Named turns come first, each shown by rows before and after it. Which turns, in which order, take the first row of each pair that follows to the second? Write the first one first, as in the answered first pair.
Q_705:
[ 13.0  15.2 -19.5  10.9   8.4  -7.4  -1.4 -22.3 -24.1  -6.4 -10.2  24.9
  27.4   9.8 -27.8] => [  1.9  -6.6 -12.8  26.6 -20.2 -18.4 -13.3  -3.6 -27.7  -6.3 -18.5   7.9
  14.1  30.2 -24.7]
[ -7.9  -5.1  -7.2   7.9  14.7  26.7  -5.4  -3.4   1.8  -4.4  18.4  35.3
 -37.8  32.3  -8.4] => [ -2.0  -2.4 -14.2   2.0  16.8  26.7  -7.6 -11.4   1.9  -9.6  20.2  44.2
 -28.2  27.7 -13.5]
[ -6.3  11.0   4.0   5.1  13.6  -2.5   7.3   0.2  -8.4   0.9 -11.9   3.2
  17.8 -13.8   1.8] => [ -6.5   8.4   9.6  11.5   4.5  -7.1   1.5   3.0 -10.7  -2.2 -19.1   0.1
  21.2  -9.5  -1.2]
Q_603:
[  3.1 -40.4   7.2   4.6  -1.3 -15.5  -9.2   6.1   9.9  -0.1   2.5   5.9
 -14.8   9.8  -3.6] => [  3.8 -24.5  15.1  15.4  10.7  -0.1  -0.4  19.0  -2.0   9.3   7.7  -6.8
 -19.8   6.7   0.3]
[  1.6  -1.6   6.7   3.8  -2.3  -3.7   6.9   9.9   1.4  -2.1  20.0 -15.7
 -29.0   5.6   2.5] => [  3.2  -0.8   6.9   0.2  -0.1  -1.4   4.9  -1.8  10.8  -6.1  27.9  -1.7
 -33.0   4.8  -1.3]
[ -9.0 -22.0 -10.1  -3.9 -13.2  -3.5 -14.3  -4.7   5.8  -2.1  14.1   8.5
 -17.5  13.5   2.6] => [ -9.9 -16.2   5.2  10.9 -13.4   2.8  -6.3  14.5   4.2  11.2  10.3 -11.2
 -21.0  19.2  11.2]
[-17.1 -43.7   5.3  16.6 -50.2   1.4  -3.5   8.9  -5.9   9.8 -13.7 -32.9
 -33.8  59.1  11.1] => [ -6.0   7.9  23.9  15.3  16.5  53.9  31.0  10.2 -12.4  15.3  17.1  -4.4
 -46.9  54.0  16.3]
Q_816:
[ 11.0  17.4 -11.1 -21.4  18.1  -3.9  -0.1 -20.7   0.0  -9.5  17.0  25.5
  12.1 -15.1  -3.5] => [  6.8   2.6 -15.4 -12.6  -3.7 -15.0 -13.0 -26.9  -0.1 -12.3  10.1  29.9
  14.6   2.4 -12.2]
[  3.4  20.0   6.5  -7.6  10.0  20.5   5.7   5.6   9.2  12.2  21.3  -1.1
 -14.5 -16.8  14.0] => [  6.0   4.2  -0.2  13.9 -10.2 -18.7   6.3 -15.9 -10.0  10.7 -23.0   2.1
  18.1  14.8 -27.7]
[  3.3  16.5  11.4   0.2  24.6   3.6   7.7 -11.2  -3.6  -1.9   2.4   9.9
  17.6   2.8  -8.3] => [ -8.0 -12.7  -5.4  -3.7  -9.6 -14.5 -17.6 -14.9   7.2 -10.7   2.3  15.2
   0.6  15.6 -10.4]
[ -0.8  -5.8   5.7   3.6 -14.6  -6.2 -10.4  -7.9  12.1   2.9   0.7  -6.1
   9.9 -16.3   7.2] => [  1.1   5.5   7.6   5.1  -5.0   4.2  -9.9  -1.8  13.3   3.6  -2.3  -0.3
  10.1 -22.9   6.6]
Now pairs of rows:
Each pair is 2 to 4 turns apart.
[ -3.6 -23.0  -9.2  10.8 -42.1 -22.1 -10.6   6.8  23.4 -11.9 -16.1  -5.1
   0.6  11.1  -3.3] => [  4.0  22.3  10.6  17.5  26.0  31.3  24.3   7.0   6.9  -2.8  11.4  15.2
 -15.2  17.7   0.2] : Q_603 Q_816 Q_603
[  1.1   4.8   0.6 -14.5 -13.9   6.9  -8.8  15.8  17.2   1.5   6.6 -22.1
  13.8 -36.5  21.7] => [ -6.6  12.7  28.1  20.7   0.3  11.9  10.6  25.5 -13.5  16.5  -6.8 -30.6
   4.0  10.7   4.9] : Q_816 Q_603 Q_816 Q_603
[  0.1  42.8  -9.2 -13.3  23.1  21.1  17.6 -31.6   2.4   6.4   9.1  24.3
  12.1   9.0 -18.2] => [-18.1 -10.6 -22.5  -8.4 -33.1 -10.9 -15.5 -21.2  14.4   0.1   3.5  16.7
 -14.6  41.7 -15.8] : Q_816 Q_705
[ -1.8   9.7   2.3  13.5  12.5  18.0   4.4   9.3 -21.2  -2.5  -7.8  29.6
 -10.5   4.6 -17.3] => [ -2.5  12.4   9.2  17.4   9.4   1.0   7.4  20.5 -26.4   9.3 -20.2   4.6
   7.2  -4.5 -15.1] : Q_603 Q_603 Q_816 Q_816
[  3.2   4.5   6.2   6.6  27.9  21.3   5.3  -9.2  -1.1  -2.9  15.1  26.4
 -20.1  24.7  -5.4] => [  2.2  -9.4 -10.0  -0.6   9.5   4.1 -15.5 -21.8   9.4 -12.0  13.5  34.6
 -13.5  23.3 -15.7] : Q_603 Q_603 Q_603 Q_603
[  8.7  24.9   4.6  -1.5  46.5  11.1  15.4 -22.2   6.6  -6.9  22.1  42.2
  30.9 -10.5 -24.1] => [-12.6 -41.4 -16.5  -1.7 -41.0 -36.8 -36.3   0.1  24.8 -15.3  11.0   4.1
   9.0  -9.8  -3.6] : Q_816 Q_816 Q_603
[ -7.0 -10.7   5.0  22.0 -13.9 -17.3  -4.4   5.1  -8.9   2.8 -14.7  -9.6
   0.2  26.6 -15.7] => [  7.2  26.6  12.9  -0.7  16.5   2.3  17.7   1.0  -4.2  10.3   1.4 -10.7
  16.5 -23.1   3.8] : Q_816 Q_603 Q_603 Q_816
